(in the rows, 128 means zero)
Each row of R is roughly a mix of the hidden directions of one of a few groups; some rows fit no group.
R:
[[142 143 154  97 127 103 171 141 128 151 104]
 [162 165 122 168 120 129 140 115 101 135 105]
 [126 149 145 142 152 163 109  84 115 103 135]
 [153 161 107 178 135 130 136 123  96 125 120]
 [107 121  95 130 149 115 155 140 124 107  80]
 [125 127  82 129 140 148  96 157 141 143 158]
 [121 145 143  82 150 143 144 145 142 164 108]
 [148 145 157 139 101 117  94 100 138 127  92]
 [ 98 116 105 109 147 161 122 170 147 146 131]
 [123 114 127 143 129 183 125 114 104 100  99]
 [127 129 166  95 114 148  93 101 154 130 135]
 [152 166 140 142  93 127 137 100 135 138  92]
 [122 128  76 148 155 157 112 150 117 143 119]
 [137 142 175 127 117 126 140  86 110 108 152]
 [153 123 124 175 113 126 132 113  80 135 113]
 [147 108 101 121 115 123 117 131 138 178 166]
 [121 114 120  97  96 112 123 114 168 154  99]
 [102  84  98 114 146 118 105 147 139 135 155]
 [133 140 168  87 125 111 166 138 136 146 115]
 [141 135 164 108 147 153 163 146 110 119 160]
 [132 127  87 156 138 144  79 105 122 133 125]
 [136 130 153 107 112 102 183 149 115 142 129]
 [ 99 109 163 103 128 130 111 106 139  89 109]
 [132 143 166 114 128 130 158 125 117 109  77]
 [137 149 124 148 136 125 183 134  93 105 124]
 [104 117 157 107 119 128 149 170 155 111 152]
 [153 139 146 128 128 132  85  97 124 150 165]
 [113  96 148 136 102 113 138 132 146  76 140]
 [140 127  71 161 140 127 118 121 109 149 144]
 [131 111 145 107 139 145 124 144 127 137 192]
 [111 109  91 116 131 132 107 170 156 152 118]
 [137 117  89 150 126 119 115 157 132 158 169]
 [145 111 106 163 129 167 106 121  96 135 148]
 [161 139 146 136  90 117 170 150 129 116 146]
 [119  97 126 107 103 132 121 149 152 158 169]
 [147 151 124 129 139 106 170 168 116 147 107]
 [127 127  87 159 138 148  78 116 125 130 137]
 [105 130 152  97 137 160 135 115 141  93  96]
 [132 152 135 136 129 143  88 112 153 103  84]
 [ 89 117 122 134 156 136 110 141 132  87 161]
 [139 149 153 124 131 129 166 127 110 113  76]
 [ 90 109 118 120 154 149  91 116 107 117 154]
 [137 111 145 111  96 115 101 122 178 117 110]
 [126 107  81 166 126 132  90 121 127 113 126]
 [119  99 140  87 104 121 108 123 164 154 137]
 [142 107 139 142 104  98 111  76 130 142 112]
 [115 113 103 172 132 141 114 141 128  82 143]
 [128 138 114 137 153 180  91 115 130 105 124]
 [144 153 107 147 147 125 149 137 108 181 125]
 [157 145 137 109 128  98 139 103 124 157  86]
 [ 98 105 101 135 161 130 114 149 125 105 165]
 [133 117 134 108 109 124  90 135 183 139 113]
 [126 152 121 138 154 126 173 130 110 106  89]
 [151 155 140 120 138 112 176 137 101 150 108]
 [130 120  96 154 130 142  77  92 124 124 129]
 [119 147 132 127 150 130 169 134 120  89  88]
 [153 137 120 154 111 115 177 127 108  94 127]
 [125 118  97 150 136 106 173 156 100 135 135]
 [150 120 117 163  87  99 110 141 132 155 117]
 [129 134 103 127 154 131 164 166 120 138  89]
 [145 142 138 147 141 123 149 131  90 117  76]
 [142 135 168 107 115  96 174 124 125 126 112]
 [127 115  69 161 138 114 108 133 120 143 139]
 [134 138 162  99 121 138  86 100 155 135 143]
 [101 113 129 134 139 144 151 174 145  89 131]
 [114  96  83 133 129 142  87 119 146 131 109]
 [131 125 178 100  99  99 141 117 146 121 140]
 [147 115 122 145 130 162 100 110 100 146 169]
 [128 122  86 171 132 143  89 121 117 117 143]
 [136 116 141 117 105 129  95 135 140 172 168]
 [132 129 157  95 114  96 164 156 147 139 115]
 [125 114  75 155 148 123 114 142 117 137 161]
 [139 114 104 154 123 102 157 148  97 154 154]
 [133 134 177 110 110 145 109 118 142 131 170]
 [158 128 134 135  97 125  97 111 133 173 153]
 [120  97  81 135 124 108  95 129 140 156 136]
 [114 137 152  95 129 145 136 166 157  94 119]
 [158 133 150 158  96 106 115 103 105 142 105]
 [130 142 182 120 121 121 169 127  99 138 132]
 [116 112 121 122 123 128 121 119 150  63 106]
 [160 148 129 125 115  93 156 131 101 167 123]
 [108  87 142 102 140 128  97 143 134 131 167]
 [107 132 177  88 131 136 121 141 154 127 109]
 [134 121 163 136 114 116 138  81 122  86 125]
 [132 155 113 137 159 133 146 143 105 181 126]
 [107 110  99 138 140 140 172 158 111 109 112]
 [144 153 124 162 149 130 130 106  91 106  97]
 [149 126  92 159 116 120  99 120 124 164 155]
 [141 149 118 109 148 118 156 156 123 167  93]
 [127 127 152 121 127 141  69 108 130 148 156]
 [108 103  92 131 140 139  76 113 133 119 142]
 [120 129 177  83 125 118 150 102 125 129 140]
 [111 130 133  95 108 120 149 117 164 122  82]
 [148 124 165 117  95 110 107 103 130 159 149]
 [ 99 124  98 127 130 110 137 125 146 108  74]
 [139 136 106 136 129 132  70  93 133 150 127]
 [139 126  86 149 132 133 109 135 114 166 166]
 [142 110 138 137  87 146  80 120 146 148 130]
 [134 154 123 138  90 117 124  97 153 136  86]
 [149 143  82 173 121 117 120 118 115 149 119]
 [131 122 177 102 100  96 148 117 144 115 132]
 [111 102 156 102 110 135  83 122 146 130 154]
 [141 131  82 156 106 110 108 112 136 159 112]
 [124 121  91 158 137 149  77 112 128 120 135]
 [112  88 135 102  95 131 142 151 145 151 154]
 [133 113 105 156 106 115 157 155  94 130 159]
 [148 137  98 164 129 121 163 123  88 125 145]
 [133 107  85 146 127 125  83 108 133 149 145]
 [118 107 141 109  92  91 155 151 148 148 127]
 [135 134 179 103  99 109 118  99 142 135 114]
 [126 111 164  92 101 135 109 114 149 149 156]
 [136 149 141 105  94 115 170 155 126 137 101]
 [121 113 158 100 110 170  97 106 147 123 128]
 [119 136 177  97 117 135 152 151 140  98 123]
 [125 131 116 133 167 176 128 112  98 107 144]
 [126 142 180 109 118 127 169 141 125 105 116]
 [ 90 127 113 119 159 135 153 146 136  82 129]
 [122 149 147 116 149 123 154 127 141 122  68]
 [117 101  92 135 108 122  84 146 152 138 144]
 [149 135 118 151 112 119 175 133 109  86 134]
 [126 163 129 149 151 144 164 134 109  88 124]
 [146 139 106 174 145 127 138 122  83 119 114]
 [121 100  99 125 118 136  77 125 154 110 149]
 [137 162 177 118 111 134 141 103 108 117 105]]

Which two rows in each list fit none of the groups? Every other row fits one group, some only roughly. Give them in the order they come.
  * q824: [133 108  91 148 106 111  77 119 142 135 134]
  * q849: [146 151  84 174 135 130 139 133 109 131 149]
  * q741: [119 136 185  96 121 140 142 123 136 104 109]
  * q163: [142 165 162 140 125 140 148 116 111 106  89]
  * q36: [137 144 159 132 154 159 138  99  90 106 136]
  * q556: [142 154 145 106 154 121 117 105 125 138 180]
  * q773: [147 167 152 111 139 135 173 133 119 136 101]
  * q189: [142 119  92 133 116 132  90 145 154 158 155]
  * q839: [111 132 182  99 119 132 128 119 140 101 101]
  * q738: [135 139 137 130 123 117 168 127 135  83  86]
  * q80: [108 130 134 121 133 159 136 128 137  88  77]
	q36, q773
  * q141: [120 111 176  98 105 117 110 114 157 120 112]
  * q300: [152 138  94 169 129 114 133 148 111 138 164]
  * q648: [141 134 136 129 129 100 185 152 115 120 100]
  * q409: [147 139 125 135 121 113 149 120 114 140  63]
  * q958: [123 117 155  91 128 171 110 106 134 138 157]
  * q28: [138 149 180  97 128 111 161 120 135 129 115]
  * q905: [128 139 172 115 122 155 145 116 131  85 105]
  * q224: [124 118  97 137 127  92 156 167 130 150 151]
  * q119: [125 114 143 100 110 137  82 139 165 149 143]
  * q565: [156 137 124 157 131 106 140  86 100 108 103]
  * q988: [125 147 132 141 140 113 160 124 111  97  76]
  * q232: [113 105 101 148 135 121  81 134 131 132 168]
	q300, q905
  * q765: [137 138 187 109 106 118 158 131 135 129 111]
  * q640: [140 152 104 154 155 127 146 127  82 148 146]
  * q133: [121 138 144  95 130 145 108 169 164 154 134]
  * q635: [115 138 149 109 121 128 153 118 140 102  72]
  * q258: [155 156 150 136 113 126 153 114 112 131  78]
  * q37: [115 128 157  99  99 115 122 129 170 121  93]
  * q752: [121 130 122 134 120  98 190 153 113 133 124]
  * q283: [142 143 121 148 165 159 114 100  91 115 142]
  * q712: [108 112  94 118 130 113 149 173 152 141 151]
  * q697: [ 99 129 135  99 145 133 168 141 140  91 104]
  * q696: [138 150 172 106 114 130 162 163 142 132 127]
  * q245: [158 142 155 142 106  93 110  98 114 154 127]
  * q494: [123 129 161  87 111 125 158 120 147 126  90]
	q640, q752
  * q63: [140 129 103 141 151 159  98 128 118 139 176]
  * q739: [108 139 153 107 119 125 148 120 146  99  78]
  * q674: [111  86  98 149 111 132  94 134 146 103 137]
  * q335: [118 114 181 104 110 118 124 109 149 109 103]
  * q219: [147 163 137 138  97  98 152 112 137 146  97]
  * q429: [145 127 104 156 142 112 146 133  87 148 163]
  * q466: [128 136  93 151 135 153  86 111 111 150 152]
  * q99: [148 143 171 120 134 126 135  84  93 128 135]
  * q246: [129 124 152  95 101 109 143 134 170 132  96]
  * q90: [123 114  62 149 132 109 120 132 133 146 121]
  * q288: [125 120  90 154 159 158 142 139  93 115 140]
	q219, q246
